In the rows, zero is written as 128.
Each named turn below is shown by a few rows before and after it. Which turns, in which order, take the first row of each later pair to the second? The first pair is answered.
ramaz:
[154 161 123 134 148 113 140 150  99 124 125 174 119 100] -> [126 166 118 152 118 150 129 158 122 109 103 169 137 105]
[ 63 129 104 171  71 178  84 116 140  90  82 132 181 134] -> [138 146 134 120 136 117 156 104 113 144 147  66 226 193]
[ 95 107  92 147 128 127 105 117 119 127 112 168  68  87] -> [ 77 129 105 154  94 180 129 128 163 119 104 113 153 150]
[139 107  80 145 154 122  96 108 130 133 160 122  93 101] -> [113 113  81 159 122 163  90 116 160 116 140 109 123 117]
Piz:
[139 112 134 113 122 120 129 108 122 139 141 119 110 132] -> [135 115 137 113 113 131 133 109 133 138 140 106 125 144]
[142 138 125 108 152 139 159 139 118 156 128 112 145 149] -> [128 147 123 119 137 162 155 147 129 144 115 115 157 148]
[123 126 115 120 125 101 118 131 107 115 136 154 118  93] -> [136 121 123 108 135  87 132 122 103 127 151 132 126 109]
[112  79 115 116 113 150 113 116 178 134 113  77  88 149] -> [106  82 110 123 108 153 108 118 179 127 106  91  84 140]
lela:
[166  99 151  94 182  98 103 131 147 131 131 116 111  91] -> [173 143 144 111 176 114 111 163 145 111 114 152 131  80]
[124 101 136  96 122  83 109 130 118 134 129 118 155 124] -> [129 117 130 101 125  78 110 141 110 129 125 145 148 106]
[168  88 154 128 143 117  96 147 135 146 123 132 151 129] -> [169  99 153 133 146 119  95 153 129 140 116 144 149 123]
tilen:
[121 117 140 138 120 117 118 126 124 137 133 128 116 135] -> [133 126 140 137 129 110 126 130 116 136 136 135 115 133]
[188 150 130 122 171  82 152 142  76 151 142 164 126 109] -> [ 88  94 112 158  86 159  78 127 133 115  87 161 103  96]
[123 126 139 161 112 167 131 147 120 108  91 194 146 117] -> [115  73 160 126 110 155 140 104 139 147 121 104 160 174]
Tiden:
[141 129 134 129 140 134 155 132 132 136 144  95 155 151] -> [152 153 129 138 152 123 156 151 115 124 136 138 140 123]
[108 112 129 138 101 162 121 119 143 111 107 106 143 139] -> [126 142 129 144 113 162 137 139 135 102 107 122 161 139]
[ 79  88 141  79  81 162 123  93 162 117 124  54 143 156] -> [130 185 142  93 107 164 179 152 143  95 120  95 207 158]
Then:
(two turns a pair)
[ 91 107 140 137 102 148 127 123 173 123 123  96 160 151] -> [103 147 124 160 108 149 122 152 158 100 102 158 151 113] => tilen then tilen
[121 119 111 133 124 123 107 127 115 127 125 135 118 115] -> [128 140 117 134 121 133 127 137 123 126 127 119 155 138] => lela then ramaz
[110  99 153 144  94 135  90 122 153  90 110 158  76 115] -> [160 144 155 135 136  99 123 143 117  94 127 189  85 102] => tilen then tilen
[109 157 142 164 129 155 112 133  79 132 122 145 153 131] -> [120 155 147 153 142 145 127 124  76 144 136 123 167 149] => lela then tilen
[109 114 108 109 105 124 139 104 140 137 134 104 118 124] -> [107 129 103 126 102 132 133 119 137 118 115 139 110  98] => tilen then tilen
[101 115 135 149  84 194 106 151 205 132 101 108 163 148] -> [200 138 141 106 189  78 155 148 121 178 162 145 119 118] => lela then tilen
[ 96 129 134 122 149 112 147 152 131 148 152 119 139 136] -> [ 90 118 132 121 144 114 140 147 132 150 150 117 131 135] => Piz then lela
[157 140 143 101 154 104 150 107 118 138 149 104 161 148] -> [105 105 134 115 108 143 113  92 150 125 125  88 151 150] => tilen then tilen
[156 138 155 102 131 108 171 117 145 165 160  53 189 193] -> [191 145 148  97 175  59 176 126 102 171 172 104 142 150] => Piz then ramaz
[143 113 114 133 129 109 137 104 134 152 119 162 102  93] -> [160 131 119 130 140 104 152 109 128 157 127 157 116 102] => Tiden then tilen
[126 147 142 154 114 155 121 150 134 107 129 103 156 137] -> [139 158 142 153 123 148 126 157 127 108 132 114 158 133] => tilen then tilen
[148 157 140 123 144 123 148 148 131 130 130 151 147 131] -> [150 132 137 115 155 101 137 130 120 142 137 152 114 118] => lela then ramaz
[ 73  86 137 121 106 161  78 108 154 124 128 108  80 122] -> [ 74 113 142 125  92 183  98 120 169 116 123  94 127 151] => ramaz then Piz
[127 109 149  99 140 118 137 110 138 149 146  82 156 172] -> [148 119 147  96 162  92 140 115 114 154 156 106 137 153] => Piz then ramaz
[ 97 136 137 121 107 171 120 126 147 107 111  97 176 141] -> [107 136 143 114 116 162 130 123 144 115 120  85 184 154] => Tiden then tilen
